In the rows, 128 means zero.
One turn moves every row onto another: examples first, then more rows asked
q880: [134 137 115 152 123 113 165 126 110 113 127 118 103]
q291: [136 118 128 152 129 131 159 140 106 117 132 103 120]
q345: [136 152 130 147 104 130 168 131 117 115 140 111 113]
q382: [140 117 123 148 120 133 150 140 108 114 116 100 139]
q515: [107 126 135 144 100 114 113 110 116 135 142 132 160]
q329: [127 145 172 128 117 120  93 125 156 132  99 138 122]
q422: [118 144 143 138  94 124 109 135 100 102 112 126 145]
q566: [109 129 124 152 115 147 112 129 109 125 116 144 143]
q728: [119 123 149 137  97 107 105 133 105 103 110 125 151]
q530: [126 147 156 105 142 116 157 126 118 144 147 112 120]
q764: [140 138 174 109 150 105 122 132 150 131 101 142 127]
q16: [136 140 135 153 100 124 166 133 117 108 141 103 124]
q121: [145 143 174 112 112 110 122 108 164 135 139 143 132]
q868: [138 137 137 149 105 125 159 135 114 111 147  97 121]
q9: [144 119 151 131 135 108 116 109 162 129 114 164 109]
q68: [134 118 104 164 112 119 149 118 123 115 131 116 126]
q476: [134 138 128 138 128 130 169 137 102 126 128 105 122]
q698: [136 156 175 112 127 106 126 116 166 139 131 143 130]
q440: [116 116 133 160 103 143 107 132 124 117 117 148 143]
q378: [120 142 164 123 123  95  95 109 149 141 107 134 125]
q457: [141 128 171 105 145 103 111 142 151 131 111 137 136]
q389: [149 121 177 103 142 113 120 129 141 132 106 138 134]
q797: [136 146 168 114 119 105 114 124 171 137 142 143 134]
q324: [136 134 143 125 141  99 144 136 119 104 110 129  83]
q467: [134 124 130 151 126 131 166 140 106 119 128 105 130]
q706: [137 125 149 131 138 104 109 127 170 128 119 162 114]
q383: [104 140 123 143 102 109 113 107 105 125 136 134 147]
q600: [139 137 126 148  92 122 151 125 121 112 141  96 140]
q120: [118 138 162 129 132 123  98 114 154 156 109 141 131]
q668: [138 138 173 104 140 105 112 142 145 132 107 136 142]
q426: [132 153 144 139 118 143 150 129 150 123 146 141  89]
q974: [132 125 118 162 115 115 158 124 116 114 145 110 109]
q276: [136 139 156 131 141 108 121 116 170 131 114 163 110]
q924: [133 128 145 133 141 107 107 128 163 129 108 165 117]
q148: [131 125 116 162 117 111 163 124 114 113 135 115 115]
q582: [131 154 162 119 115 104 114 117 169 138 140 148 135]

q68 turns into q600
q924 turns into q582
q422 turns into q566
Where do these go?
q880 turns into q345
q291 turns into q974
q148 turns into q16
q324 turns into q426
q329 turns into q120
q797 turns into q457
q9 turns into q121
q515 turns into q728
q764 turns into q276

One turn moves every row onto another: examples first, then more rows asked
q269: [130 133 131 121 150 169 135 132  99 145 113 122 133 124 116 103 156 122
 132 120 115  94 155 137 117]
q883: [127 123 144 119 114 166 137 114 150 160  93 127 154 111 118 111 147 136
 116 166 134 152 164  80 139]
q265: [ 87 149 139 113  86 137 152 116 125 118 117 154 132 136 134 150 145 135
 147 110 129 104 172 120 130]
q518: [123 118 162 125  70 176 158 148 145 136 101 128 146  99 129 117 161 144
 142 120 113 114 158  95 124]
q311: [134 153 113 123 136 160 121 159 135 164 112 138 108 114 138  96 112 152
 120 140 147 130 163 120 154]
q84: [109 120 155 143 108 150 157 112 111  99 114 140 115  97 132  93 143 160
 133 107 137 114 176 106 114]
q171: [115 129 157 156 143 161 177 149 150 154 102 132 126 114 153 126 145  98
 142 124 116 119 183 116 119]
q637: [142 138 151 114  86 131 157 127 124 165  96 134 108 127 138 135 136 173
 135 125 124 106 132 137 132]
q859: [129 131 162 108 120 153 150 133 109 145 141 136 118 128 162 112 170 127
 136 123 102 129 165 122 139]
q775: [107 143 120 153 136 108 145 135 128 149 100 158 136 146 161 123 125 137
 161 141 114 114 177 109 119]
q759: [109 135 149 131 110 123 148  98 125 156  88 119 124 109 135 127 127 181
 113 149 155 118 193 115 135]
q667: [119 103 154 153 127 173 127 114 136 164 119 135 134 116 121 133 172 141
 171 156 121 110 171 130 125]
q697: [120 123 152 128 121 147 130 129 126 172  96 156 117 112 122 158 145 118
 131 168  99  87 164 143 129]
q104: [104 135 135 171 118 114 144 155 134 137 113 160 149 101 132 146 124 132
 130 157 118 126 161  76 115]
q369: [146 123 186 154 114 152 148 115 138 116 101 131 150 104 121 118 155 142
 152 134 143  94 179  91 143]
q409: [116 146 125 144 144 155 138 162 137 148 117 141 128 139 156  83 159 125
 140 130 135 114 181  99 134]
q905: [111 144 113 156 144 154 159 160 144 169 102 153  94 103 127 128 151 150
 132 154 141 106 152 131 139]
q399: [126 102 179 120 111 164 158 140 136 149  93 132 144  86 109 103 131 147
 104 153 139 116 178 122 147]
q783: [117 140 120 108 127 106 147 140 125 145 132 147  95 128 140 145 130 146
 138 167 132 136 170 135 137]
q74: [134 143 141 172 108 107 135 142 151 124 112 148 126  75 111 126 129 159
 151 143 158 110 173 108 150]
q931: [103 122 166 164 109 135 159 124 119 118 124 160 154 111 109 135 141 136
 129 113 133 115 137 100 114]
q347: [133 145 145 160 114 147 115 116 143 156 128 134 119 120 107 132 169 162
 143 162 164 121 146 103 126]
q193: [118 136 115 124 118 175 130 109 121 160 104 168 127 123 126 112 149 146
 139 126 109 124 129 119 153]
q801: [153 115 131 134 135 170 116 153 117 151 108 118 132  98 100 128 137 141
 113 166 131 106 153 100 138]
q131: [136 170 154 141  85 136 100  99 122 138 114 149 125 106 137 121 140 160
 136 141 123 120 162  93 128]
q552: [115 149 107 134 147 114 136 148 120 170 102 120 126 102 123 120 125 129
 131 145 122 110 182 156 122]
q13: [119 154 136 138 126 119 141 158 146 140 110 134 155  88 122 100 148  87
 127 140 114 126 184 108 124]
q354: [108 127 122 130  79 129 154 153 165 143  99 130 125 105 107 154 124 162
 145 154 153 123 167 112 122]
q617: [124 161 137 144 107 101 137 116 133 119 112 165 141 107 121 109 129 117
 157 105 121 117 157 126 137]
q693: [141 140 159 129  91 123 124 122 151 122  96 136 125 101 133  89 134 136
 149 155 119 133 198  99 102]
q865: [157 117 153 132 120 141 124 100 115 148  89 129 135 125 119 148 112 161
 144 145 131  97 159 119 149]
q64: [125 129 144 135  92  97 127 149 144 140 105 134 101 115 120  99 144 133
 127 128 146 108 206 140 118]
q555: [129 107 129 149 101 116 144 160 136 111 118 153 103  95 109 114 123 128
 109 139 141 136 156  88 124]
q727: [108  99 161 152 109 129 161 123 124 144 108 142 137  94 100 136 116 174
 127 129 150 115 158 144 134]
q927: [141 139 159  92 121 170 142 117 124 151  91 145 128 123 128  94 109 139
 115 130 128 121 154 132 149]
q247: [122 120 140 142 105 104 146 132 128 150 102 154 119 128 147 148 104 106
 122 112 109 126 169 121 141]
q921: [ 97 135 134 122 116 157 149 159 144 113 141 139 128  94 133 132 151 119
 142 158 126 141 191  90 122]
q616: [134 139 148 126 126 158 133 156 146 145 114 142 105  96 102 143 121  93
 120 145 120 118 149 130  99]
q154: [119 134 144 140 104 148 119 149 130 137 132 136 104  99 121 117 132 108
 130  86 128 115 178 148 114]
q393: [150 122 148 127 116 151 152 170 145 166 126 109 108  90 138 120 146 156
 129 163 130 147 153 111 127]

q783 turns into q354
q171 turns into q84
Where do these go?
q667 turns into q154
q369 turns into q269
q399 turns into q409

One turn moves every row onto another: examples first, then more rows asked
q501: [154 142 116  88 116  98 139 117 125 116 109 129 154 127 125 168 143 121
 102 165 144 129 120 135 139 135 125 140 128 152 119 132 134 126]
q857: [131 126 127 109 152 168 159 141 141 117 129 164  99 121 114 133 105 170
 141 140 129 139 121 113 135 116 131 143 108 115 132 150 158 108]
q952: [149 105 117  85 141 107 125 132 110 104 142 146 168 123 157 116 116 136
 112 112 113 115 122 130 120 144 124 147 151 115 144  93 140 112]
q588: [155 118 113  90 133  96 117 130 114  89 147 148 165 126 165 123 115 151
 122 108 111 118 134 131 127 135 138 140 146 118 134 100 129 122]
q700: [155 141 125  84 110 105 149 120 143 115 111 138 162 135 123 163 153 124
 112 159 125 137 119 134 139 135 116 142 130 150 115 131 117 124]
q835: [126 100 115 108 138 109 133 131 134 134 123 157 140 154 105 120 120 112
 133 136 109 129 113 135 138 137 123 113 144 137 138  95 112 178]
q925: [134 131 167 123 152 119 139 103 147 146 147 123 110 130 126 141 115 161
 139 143 144 126 166 125 113 115 123 100 122 106 164 132 140 111]
q620: [133 128 139 119 166 128 133 141 148 140 114 112 117 164 128 108 143 155
 126 139 118 123 124  95  95  89 128 164 149 117 135 139 145 115]
q684: [149 142 124  98 110  94 145 112 137 116 105 143 157 140 129 165 144 127
  98 160 136 141 115 141 151 137 130 142 125 133 124 120 126 116]
q341: [153 149 118  96 110 103 137 122 135 107 113 141 161 133 119 178 143 134
 117 156 141 138 120 130 147 132 138 141 129 150 121 135 114 117]
q143: [135 127 134 112 133 124 109 149 129 108 129 135 126 125 110 147 144 107
  87 112 142  86 114 104 142 137 116 103 125 118 129 133 103 135]
q909: [118 121 145 118 168 125 134 150 153 136 114  97 121 164 112 110 137 148
 123 129 122 123 131  96 110  99 135 167 149 120 135 130 152 121]
q306: [139 121 114 106 165 159 146 145 151 112 142 159  90 119 109 138 106 167
 136 123 128 146 122 112 129 125 133 148 117 122 139 149 150 110]
q678: [135 125 132 116 169 121 132 152 155 139 111 109 129 159 117 121 145 168
 129 134 129 110 132  86  99 100 135 164 139 129 122 135 148 125]
q309: [143 102 162 169 129 132 125 141 160 133 118 133 143 119 117 111 124 162
 163 156 134 116 125 134 119 138 142 135 125 107 126 154 135 110]
q602: [128  93 127 103 133 109 116 139 144 121 123 159 126 150 116 122 121 119
 146 132 107 121 119 141 133 141 118 115 138 154 126 100 115 175]
q404: [124  89 118 103 137 116 124 133 143 140 127 151 133 142 109 136 121 100
 139 134 105 135 119 136 138 135 112 118 142 147 141 105 125 175]
q739: [151 111 107  98 124 113 122 137 113  96 145 154 170 118 165 135 111 132
 116 114 123 123 138 122 126 146 130 155 140 121 146  99 127 126]
q973: [129  93 146 160 120 135 119 144 155 140 118 151 155 129 131 113 122 157
 156 156 131 111 126 124 111 133 142 130 135 107 134 152 154  97]
q736: [151 119 110  88 129 106 129 133 112 102 152 152 173 114 156 123 117 144
 114 101 118 118 120 120 132 138 121 142 135 112 140  98 127 129]
q592: [125 121 126 106 158 163 145 135 144 115 132 162  93 109 101 136 108 152
 140 137 124 139 118 118 143 116 126 147 124 114 152 154 154 101]
q172: [134 130 161 122 149 117 134 109 160 135 161 120 108 130 131 142 111 158
 142 126 140 119 176 122 122 126 132 116 129 107 165 144 149 123]
q315: [142 136 156 122 149 109 122 106 151 142 148 114  97 123 126 151 118 165
 152 132 136 129 168 135 120 128 123 112 116 105 156 132 137 126]
q822: [136 124 137 116 161 131 129 139 152 138 125 101 122 154 121 108 150 161
 128 134 128  94 130  99 113  93 134 170 148 122 134 147 152 120]
q976: [143 124 129 111 121 121 112 138 133 115 119 142 127 114 111 140 138 102
  75 110 118  98 117 100 145 135 121  99 133 126 142 136 106 123]
q882: [146 123 131 118 129 108 114 150 133 113 122 148 136 119 115 133 139 108
  76 103 130  93 122 113 145 145 111 111 128 108 129 136 102 128]
q52: [127 116 125 104 155 158 144 137 150 124 130 166  91 113 105 125 116 163
 140 130 128 150 131 103 148 118 131 149 112 111 145 143 159 112]
q787: [146 108 116  80 119 111 117 127 123  97 145 147 173 115 159 119 116 134
 119 120 111 119 129 117 121 135 125 143 148 116 141  90 126 117]
q112: [144 128 123 100 110  91 148 120 140 118 103 136 168 126 122 169 149 130
 110 163 124 140 126 138 149 129 130 144 135 146 126 130 127 109]
q725: [134 102 119  99 126  94 130 135 143 138 136 156 136 142 112 125 120 111
 137 137 107 132 123 140 129 135 120 108 140 159 136 111 110 173]
q362: [143  93 142 158 116 136 120 140 160 145 109 138 150 124 118 109 131 164
 156 144 143 123 130 123 114 134 148 132 128  97 134 152 143 101]
q672: [141 100 145 160 121 132 117 147 149 140 124 146 141 122 127 119 142 168
 161 157 136 100 132 124 109 140 140 128 123 102 122 149 134 104]
q814: [132 132 135 125 132 115 116 145 120 120 132 139 131 115 113 145 143  99
  79 115 128 101 116 104 148 148 115 102 137 111 146 137 112 120]
q791: [133 135 158 115 135 114 128 113 148 147 147 106 109 132 128 139 105 171
 147 126 144 125 170 121 114 117 130 115 118 110 167 129 147 122]
q241: [137 126 132 114 166 157 144 135 143 124 139 167 102 118 105 132 104 155
 144 136 131 143 126 108 136 114 137 162 105 130 135 148 162 116]
q585: [130 102 121 106 138  95 129 137 134 119 125 143 133 139 119 124 117 111
 138 144 103 130 126 133 130 146 120 110 155 145 133 109 120 185]
q115: [136 103 140 161 119 135 123 152 150 139 118 148 132 130 121 107 115 159
 161 156 137 115 130 134 108 128 144 130 125  95 126 157 133 106]
q330: [132 134 145 111 154 128 128 147 152 139 106 104 114 162 115 112 141 163
 128 132 119 108 148  89 108  99 128 163 143 114 130 144 146 122]
q277: [135 133 169 121 145 114 129 100 135 154 145 112 116 130 124 149 119 156
 143 136 138 125 172 130 130 119 135 115 121 104 162 128 150 112]
q78: [143 112 129 124 129 125 121 152 122 109 115 137 125 113 115 138 141 114
  80 115 125  87 118 115 155 145 112 111 131 129 141 131 100 133]

q857 turns into q736
q362 turns into q976
Where do these go?
q672 turns into q143
q501 turns into q241
q592 turns into q952

One turn moves every row onto another: examples first, then more rows asked
q574: [120 104 130 134 118 111 101 135 131 132 110 138  95 103 138 107 120 127
 117  85 149 119 137 164 148 116]
q477: [157 131 106 129 136 126 171 138 122 154 100 147 135 140 143 152 149 117
 132 127 108 159 110 133 105 115]
q748: [148 123 120 120 106 120 116 150 103 179  97 157 140 133 147 140 144 136
 131 115  98 149 130 142 131 129]
q56: [119 109 119 143 143 115 147 126 150 109 116 129  93 110 137 118 126 109
 117  92 159 124 123 159 119 105]
q288: [150 117 115 146 149 120 158 137 130 123 112 137  92  99 127 141 142  98
 144 110 133 141 108 142 125  91]
q19: [114 138 109 123 120 138  99 148 138 122 145 112 118 137 153 102 132 136
 118 102 133  86 159 135 142 135]
q466: [159 126  89 130 155 126 135 165 158 137 147 130 135 140 115 136 141 118
 151 157 125 143 143 131 105 138]
q459: [116 111 110 151 133 124 125 134 144 136  92 121 115 160 132 112 113 130
  95 119 149 137 115 175 139 125]
q586: [109 132 137 131  99 124 100 121 141 127 107 160 122 143 145  92 130 148
 118 122 124 112 132 176 137 115]
q741: [144 150 127 125 111 126 148 127 125 136 115 177 133 127 144 131 162 126
 154 137  93 134 116 142 105  96]
q310: [142 119  89 137 157 126 127 157 173 123 145 117 127 150 115 119 125 124
 131 152 146 134 144 147 113 144]
q886: [158 120 104 110 129 121  97 158 148 151 143 138 138 139 131 111 125 150
 134 137 124 134 165 136 132 162]
q41: [157 155 101 113 136 143 146 148 121 129 149 129 124 126 155 134 158 123
 148 118 103 109 145  99 121 120]
q679: [128 144 120 153 133 132 151 129 144 115 111 155 116 141 126 128 152 111
 145 151 116 131  99 160 112  84]
q941: [150 122 125 120 122 112 142 141 114 146 119 157 113  85 144 144 154 109
 152  93 113 137 131 130 115 103]
q257: [111 120 103 157 141 122 155 146 145 136 104 125 128 149 127 147 141  98
 121 126 136 142 107 161  98 108]
q228: [169 127  98 110 137 123 121 162 145 151 147 143 143 133 128 131 140 136
 150 145 111 142 158 123 113 150]
q875: [155 145 111 114 122 144  99 152 111 142 138 126 115 128 152 115 141 141
 139 116 105 104 151 113 161 130]
q411: [120 114 123 118 103 115 113 131 128 157 100 144 139 146 156 111 122 150
  98  96 130 132 143 160 129 145]
q343: [130 141  97 141 152 148 133 140 148 101 140 100 100 148 141 106 128 124
 118 122 143  98 134 131 144 120]
q979: [157 114 132 109 114 114 122 127 113 145 111 157 105  94 155 115 130 140
 127  83 123 132 140 137 145 122]
q102: [108 135 124 149 125 129 137 115 160 103 109 147 112 151 135  99 130 130
 117 135 139 118 112 176 121 101]
q141: [132 148  94 145 150 145 136 160 135 118 146 108 110 133 131 138 153  99
 150 133 121 103 129 121 125 105]
q259: [146 142 138 115  97 127 113 122 119 143 106 178 128 132 151 105 143 154
 136 127  97 129 130 151 138 114]
q128: [136 114  99 126 139 121 101 156 167 133 144 123 131 148 123 105 117 141
 123 139 145 127 161 152 126 157]

q259 turns into q679
q574 turns into q941
q310 turns into q886
Where do these go?
q19 turns into q41
q257 turns into q411

One turn moves every row onto another: examples first, then more rows asked
q765: [162 117 146 162 123 146 135 167 109 110  68 129 149]
q704: [139 140 112 153  85 116 179 162  99 139 110 142  98]
q162: [150 115 133 150 116 116 172 149 163 128 103 119 102]
q479: [152 122 128 147 112 104 172 135 149 138 114 120 110]
q988: [138 145 119 119 132 116 153 179 120 115 118 153  86]
q935: [145 141 118 156  80 133 161 146  90 132  99 135  85]
q18: [159 136 145 156 131 155 117 162  81 120 100 126 127]
q168: [149 125 127 152 109 110 187 156 146 143 107 116 102]
q375: [140 139 124 123 129 103 171 180 120 132 120 141  89]
q60: [142  97 154 172 126 141 132 147 101 116  94 122 139]
q598: [159 118 144 153 124 143 125 176  91 110  79 144 143]
q455: [168 119 156 152 132 135 134 173  78 112 105 115 137]
q314: [166 122 150 147 141 143 126 179 111 109  77 131 141]
q499: [147 152 109 150  86 116 164 142 100 136 114 144 104]
q737: [157 141 148 150 141 142 148 168  96 102  79 103 141]
q474: [149 135 112 162  75 129 162 151 102 131 110 144  99]
q676: [152 110 142 152 116 117 168 142 147 132 100 108  90]
q82: [140 108 152 162 127 130 150 162  86  98  84 120 148]
q707: [130 136 130 116 138 115 156 170 113 114 107 145  75]
q385: [132 133 147 147 154 149 134 160 111 102  79 120 134]
q240: [133 146 120 118 134 101 160 161 123 120 119 149  98]

q240 turns into q479
q474 turns into q988
q18 turns into q385
Where do these go?
q455 turns into q737
q598 turns into q314
q707 turns into q676
q704 turns into q375

